Each row is where one point has got to under a steady rotation. How many ticks took it there?
The counts run from 0 to 393.
[134 141 203 149 125 152 114 171  93 115 157 138 150 106 120 159 125 122
 128 159  53 140 145  80 120 112 166 140  89 104 102  93 167 122 144 141
  99 102 162 132 116 160 147 149 133 173 125 123 117 109 149 110 177  83
 128 130 156 118 128 123 127  67 143 151 145 114  80 200 146 147 148 136
 115 176 112 133]	0
[106 148 175 125 119 129  89 134 108 151 181 108 138 145  87 145 177 176
  96 103 111 129 136 109 109 134 162 169 147  97 127 133 108 143 125 135
 115 143 120 156 129 138 176 104 144 107 130 141  97 124 151  55 167 119
 107 154 103 166 154 165 163 153  73 149 128 134 135 125 116  98 141 148
 119 156  95 134]	108
[ 91 109 150 164 144 158 120 130 122 148 157 118 174 168 184 135  90 129
  87 123 113 116 161 138 142 150 108 141  91 134 125 114 140  90 104 146
  92 118 165 135 126 146 116 109 137 179  94  92 142 129 131 115 181 117
 125 126 166  96  53 105 109 129 158 147 117 104 120 159 161 130  80 133
 153 114 109 120]	367
[135 109 133 139 119 143  86 100  76 171 207 105 172 152 128 107  97 126
  96 148 149 143 173 110 118 145 121 158 115  94 145 121 114 118 146 127
 132 105 119 123 169 113 108  93 146 153 148 130  97 109 153  83 166 131
 137  84 154 114  68 151 120 138 159 112 148  78 174 159  95 142  89 122
 140 165 119 117]	384
[140 110 117 150 106 156  85 107 120 121 161  63 144 134 161 135  85 137
  90 130 139 162 153 104  56  94 148 170 125  92 109 110 150 124 111 159
  82 126 156  68 144 140  97  96 137 139 121 126 133  86 175  77 167 123
 123 107 158 102  73 104 156 136 138 140 113  91 115 104 146 147  94 155
 123 150 124 112]	160
[116 112 184 133  97 130 114 168  62 126 161  85 133 156  97 122 127 168
 110 134  92 112 183  65 107 120 174 114 103 112 149 116 139 135 118 122
  69 145 155 137 119 129 136 161 110 171  91 116 133  94 145  57 160  88
  95 116 140 115 117 102 111 139 157 120  90 124 130 172 136 144 138 125
 117 139  86 104]	302
[121 126 125 140 109 176 115 141  72 139 147  99 125 113 133  92  63 153
 117 101 114 135 111 101 107 151 116 198 156 116 119  72 128 129 159 160
 122 137 153 115 117 103 122  70 142 152 132 113 123  80 149 125 144 130
 104 108 138 103  96 140 110 121 154 157  96 112 129 143 131 123  37 118
 111 178 124 101]	58
[ 87 176 145 112  95 151 124 166  91 122 125 107 133 157 141 148 118 182
 116  98  74  69 132 110 158 148  92 164 113 113 111 121 123 124 123 145
  73 162 156 137 114 120 138 115 123 174  89 127 109 104 141 122 158 131
 111 144  86 132 123  96 124 110 108 174 112 125 140 148 163  83  52 136
  93 128 108 120]	269
[136 126 129 165 154 126 116 107  79 146 127 115 171 136 166 132  84 102
 106 118  95 135 153 121 132 118 181 122 127 114  92 131 109 110 112 107
 115 107 104  93 162 127 128 139 144 165  83  79 143 144 103 122 139 121
 128 138 114 179  77  84 113 105 127 134 176 111 108 180 149 109 156 147
 146 166 112 143]	24
[152 139 117 162 130 120 103 139  71 120 131 147 161 125 137 151 133 116
  98 114  94 195 149 102 122  55 163 134 131 122  79 181 118 141 143 164
  75 126 151  92 151 156 134 145 142 155  90 108  98  95 124 103 130 140
 114 109 116 176 144 111 172 127 121 128 186  84  96 133 170 129 133 135
 139 142 149 121]	321
[ 90 139 171 134 108 174 101 146 120 113 154 115 189 161 127 128 166 129
 103 141  87 132 204 117 107  92 140 144 103 102 132 114 114  90 131 158
  75 142 117  93 141 166 112 125 132 209 109 142  92 112 153 120 202 145
 135 123 157 130 129 101 165 114 146 136 114  89 145 131 126 128 106 160
 140 144 111 142]	172
[118 146 169 122 162 125 117 135  65 177 127 107 172 133 123 122  90 111
 128 104  57 146 149 106 137 154 182 118 132 142 103 118 159 154 108 115
 134 122 108 151 148 144 156 142 117 121 123  82 155 108 124  87 173  93
 105 149 137 134  72 126  87 120 137 152 154 128  96 198 125 119 167 149
 125 175  78 127]	227
[111  95 144 139 124 162  93 103  66 137 169 115 159 120  98 118  97 113
  97 125 141 161 183 121  91 122 130 158 138  91 114 108 123 131 160 173
 136 120 110 112 158 145 108 132 140 165 144 141  96  91 170 116 170 127
 111  88 167 148 100 144 151 126 190 140 118  89 166 139  82 157 108 132
 134 177 125 107]	380
[105 114 141 139 158 167 125 139 126 124 158  91 122 142 154 118  84 138
  80 108 127 153 109  96  94 142 122 175 134  99 104 109 163  98 142 195
 139 111 166  91 122 118 126  68 148 162 136  98 133 102 146 115 152 128
  96 134 154 151  70 131 130 108 154 110 117  74  97 145 166 129  94 146
 122 150 144 109]	359
[106 150 156 122 103 154 111 146 131 156 135 112 161 182 143 182 126 142
 115 151  73 111 176 116 120  96 137 129  88 117 103 128 156 104 102 147
  58 128 138  99 136 151 123 118 130 175 128 123 100 109 148  89 207 142
 134 136 128 113  93  80 130  87 101 133 126 120 114 154 151 116 102 154
 106 115 113 122]	167
[118 149 129 149 127 149  90 139 109 134 176 114 122 152 114 142 154 143
  73  85 136 169 119 134 127 107 143 199 153  97  99 139  95 149 154 155
  99 155 146 139 125 169 148 106 163 106 110 118  94 118 157  87 145 133
  88 149 131 185 150 161 182 147  90 179 143 101 129  91 135 117 107 138
 117 136 142 114]	112
[141 159 185 142 136 149 113 115  88 151 128  88 172 136 160 140  95 131
 114 117  85  97 160 117 120 148 173 139 124 117 123 109 137  77 133 125
 135 102  96 112 157 130 142 129 144 132 102  88 147 125  92  97 185 117
 145 158 131 166  84  83 108  97  82 127 162 117  92 162 147  80 147 146
 116 181  90 148]	28
[101 117 180 119 110 153  94 136  97 120 162 106 209 165 143 138 157 149
  90 139 117 117 209 113 130 101 155 142 118 112 153 143 103 109  95 137
 109 123  73 137 145 167 131 138 125 182 107 131  76 107 138 106 197 144
 144 110 146 143 113 113 151 120 117 151 141 132 152 133 123 143 129 150
 133 159  90 144]	173
[123 134 130 139 150 160  89 113  72 133 136  70 135  94 105 121  86  86
 111  86 104 168 145 138  84 153 177 163 170 116  93  90 133 147 125 145
 149 136 124 109 133 149 111 142 135 104 123 117 158  98 151  97 155 117
  79 133 163 139  80 127 158 135 162 166 124 121 117 145 114 134 134 166
 118 196  94 121]	230
[110  98 134 148 127 141 116 115  92 131 197 111 144 175 118 125 107 153
  91 154 118 118 154  86 101 105 120 151 113  84 154 142 111  95 149 144
 132  96 112 102 163 104 136 103 144 192 148 116  79 131 122 104 157 137
 142 100 100 166 114 143 129 131 124  81 143  78 152 170 115 123 109 139
 111 179 139 141]	180
[124 134 112 170 160 128 109 108  90 178 155 155 183 153 160 152 100 145
  78  97 113 126 149 188 163 148  90 154 132 111  76 123  84 113 145 144
 128 115  89 167 154 138 142  95 158 137 114  93  94 133 101 129 171 133
 151 141 100 160  88 115 142 113 101 157 176 118 138 156 140  85  90 121
 138 117 122 114]	40
[118 129 139 151 159 113 118 125  42 154 148 111 141 120 124 125  63 100
 122 108  71 128 148 118 113 156 166 111 115 117  95 116 135 128 114 122
 118 122 145 136 125 115 136 133 134 154 110  69 173 133 118  88 170 118
 104 141 132 136  71  99  96 123 175 127 133  94 111 221 131 126 146 130
 134 165  97 124]	228
[139 155 131 126 107 117  90 125  89 175 171  79 155 151 124  99 158 159
 116 118  93 144 153  76  97 117 140 142 125  77 140 147 142 152  66  89
  83 161 145 132 135 110 145  84 127 117 103 121 112  93 157  78 154 124
 117 137 118 103  87 155  87 163 104 169 133  98 113 146 135 140 101 107
 130 120  87 102]	87
[120 144  88 121 124 139 117 122  83 183 128 124 140 162 141 121  71 107
 134 121  71 177 168  99 112  99 112 161 127  97  85 148 136 121 150 139
  78 137 165  70 157 132 104  98 127 153 145 129  77  99 140 128 179 158
 117 103 120  99  86 128 137 112 135 131 153  63 119 165 129 129  70 135
 106 161 149 120]	391
[141  96  91  96 154 109  94 126  59 146 157 138 111 176 140 145 104 171
  78  88 138 172 103 115 154 118 146 148 126 121  71 114 120 174 114 153
 122 128 147 138 159 138 145 109 116 103 122 100 107  94 132  92 116 104
 105 113 104 144  86 133 130 183 131 144 127 140 117 184 135 130  76 119
 134 104 154  79]	288
[131 125 111 164 113 103  91 118  86 157 189 137 134 178 112 159 147 132
  93 146 106 139 145 106  86 103 133 118  85  76 132 170 130 120 126 120
  71 102 188 143 133 120 141  95 148 148 112 130 101 128 153  51 159 109
 116  95 112 119 123 154 135 130 117 114 157  92 157 178 138 137 129 127
 125 126 131 115]	314
[ 87 132 139 129 123 148 114 154  77 155 158 126 144 165 139 110 102 150
 125 117  84 100 143 128 152 158 110 132  85 113 131  93 124 139 133 112
  92 158 166 147 121 123 127 120 146 172 106 127 122 113 144 119 165 124
 124 117 132  74  82 114 116 140 152 175 104 130 168 166 123 142  62 109
 132 116 100 123]	66
[124 133 115 149 143 135 126 144  59 100 117 136 107 129 135 144  98 135
  97  79  83 141 118  90 124 122 135 156 137 140  65 168 114 129 158 185
 101 129 170 116 126 123 157 131 139 166  77  90 132 115 102 115  98 118
  74 141  89 180 141 122 147 115 135 135 131 115  85 160 194 118 128 136
 119 152 157 114]	122
[139 126 187 102 125 175  95 132  86 148 170 112 167 125 118 117 100 109
 103 117 119 173 184 137 135 122 163 169 166 105  96  85 134 133 146 170
 126 110  84 121 179 170 120 124 114 138 153 151  89  96 157 119 193 142
 121 115 161 131 105 132 149 113 148 138 139 107 134 142  85 123 114 125
 125 179 108 118]	381
[107 143 130  89 145 155 141 151  73 149 113 142 165 129 126 107 102 125
 112  68  74 146 146 119 181 148 117 174 160 134  88 107 129 131 170 175
 143 118  88 133 150 145 136 113 118 146 115 113  91  86 112 159 164 142
  96 144 116 173 122 134 136 100 142 126 144  91 113 160 128  95 102 133
  98 158 127 111]	48
[101 139 100 141 116 139  96 116  53 117 137  89 128 133 103 127 136 130
 107  94  91 147 157  88  87  93 133 138 100 110  95 143  83 141  84 105
  71 180 139  97 114 115 113 119 117 147  81 102 119 121 142 101 140 116
  80 108 102 141 126 127 144 145 137 185 102 104 149 151 150 124 131 157
 129 149 117 132]	95
[ 92 162 134 158 116 121  96 133  55 173 161 127 174 128 136  94 133 119
 115 104  89 104 192 141 139 160 118 119 140  94 135 147  80 134 127 121
 104 128 121 127 167  91 127 106 168 166  73 105 128 130 125  86 154 168
 116 139 118 152 126 108 122 105 139 104 186  82 172 156 129 111 111 146
 110 132  88 126]	249
[120 147 145 157 164 158  87  95 123 135 207 105 159 127 133 147 148  87
 100 124 128 172 125 134  82 107 135 178 133  61 118 107 135 146 134 144
 130 140 145 111 134 170 120 100 158 118 130 134 107 104 185  99 173 125
 130 134 178 122  84 166 158 114 127 165 158  82 121 141 126 152 144 155
 137 153 118 117]	10
[118 103 113 117 140 162 105 109 102 121 186  96 148 161 121 136 112 137
  83 125 130 146 151  86  97 102 127 190 143  96 127 132  94 114 147 157
 145 101  81  88 152 142 121 105 126 154 159 145  61  92 132 105 153 140
 118  94 113 186 124 172 163 151 133 124 147  99 139 141  98 123 127 163
 125 190 153 146]	181
[138 155 158 117 111 143 113 146 121 174 160 124 158 163 139 102  98 127
 142 136  86 153 155  98 120 116 126 176 140  98 115 133 163 101 156 146
  98 121 146  97 160 131 128  97 145 136 162 142  83  82 138  94 198 144
 135 131 141  98  91 132 132 106 115 116 155  71 117 170 130  94  75 111
 103 147 121 106]	387
[113 142 191 138 163 163 146 164 110 134 104 121 147 153 117 135 113 157
 129 112  55 135 130  96 171 117 155 170 109 135 115  91 135 115 143 135
  99 138 132 124 115 157 171 139 129 172 107  90 101 104  97 155 163 112
 122 124 125 157 110 123 137  97 138 173 123 141  96 173 132 119 116 131
 124 182 131 152]	199
[107 131 158 152 153 153 106 140 132 126 193 115 137 130 106 140 119 137
 119 101  97 147 118  94 114 130 115 210 121  72 133  87 127 114 156 161
 145 134 154 141 112 141 148  97 137 133 152 128  90 105 173 144 162  87
 117 127 163 146 102 202 148 100 145 176 121 106 118 163 107 141 110 130
 114 184 120 109]	209
[128 146 119 187 153 157 122 106  67 133 140  90 145 107 145 122  82  94
 108 117  92 131 178 125  91 117 131 134 128  97 100 108  96  99 129 147
 105 128 129  67 146 106 103 123 152 172  86  86 159 123 131 125 151 121
 114 116 142 172  91  94 125  97 145 132 151  73 109 152 154 112 139 168
 117 178 134 146]	25
[138 111 143 161 124 169  99 142  80  74 152 123 128 114 153 182 118 155
  71 106 142 141  80 116 118 155 150 173 138 137  81  94 130 155 154 207
 132  87 142 153 112 150 148 126 144 107 123 132 140 113 155  82 126  79
 122 130 141 160 107 123 152 139 105 169 118 175  96 124 153 122 106 136
 118 160 127 102]	133
[ 99 134 194 135 149 141 107 132 126 127 217  85 180 140 110 148 149 115
 114 146 107 149 131 117 117 141 182 149 121  84 143  94 139 140 126 144
 145 132 138 147 141 184 151 120 157 132 133 131 116 117 168  77 188  96
 117 155 170 114 107 155 136 106 126 154 150 125 132 160  96 162 152 153
 129 171 104 141]	6
[ 88 137 152 143 118 147 107 151 112 115 171 145 114 148 150 180 134 151
  96 125 111 129 116 120 116 144 121 160 114 112  92  93 158 138 168 207
  87 138 201 123 109 176 131 109 162 156 116 143 135  92 175  86 146 110
 100 135 151 114 117 125 161  95 141 148 112 110 141 145 170 145  90 137
 115 100 140 103]	139
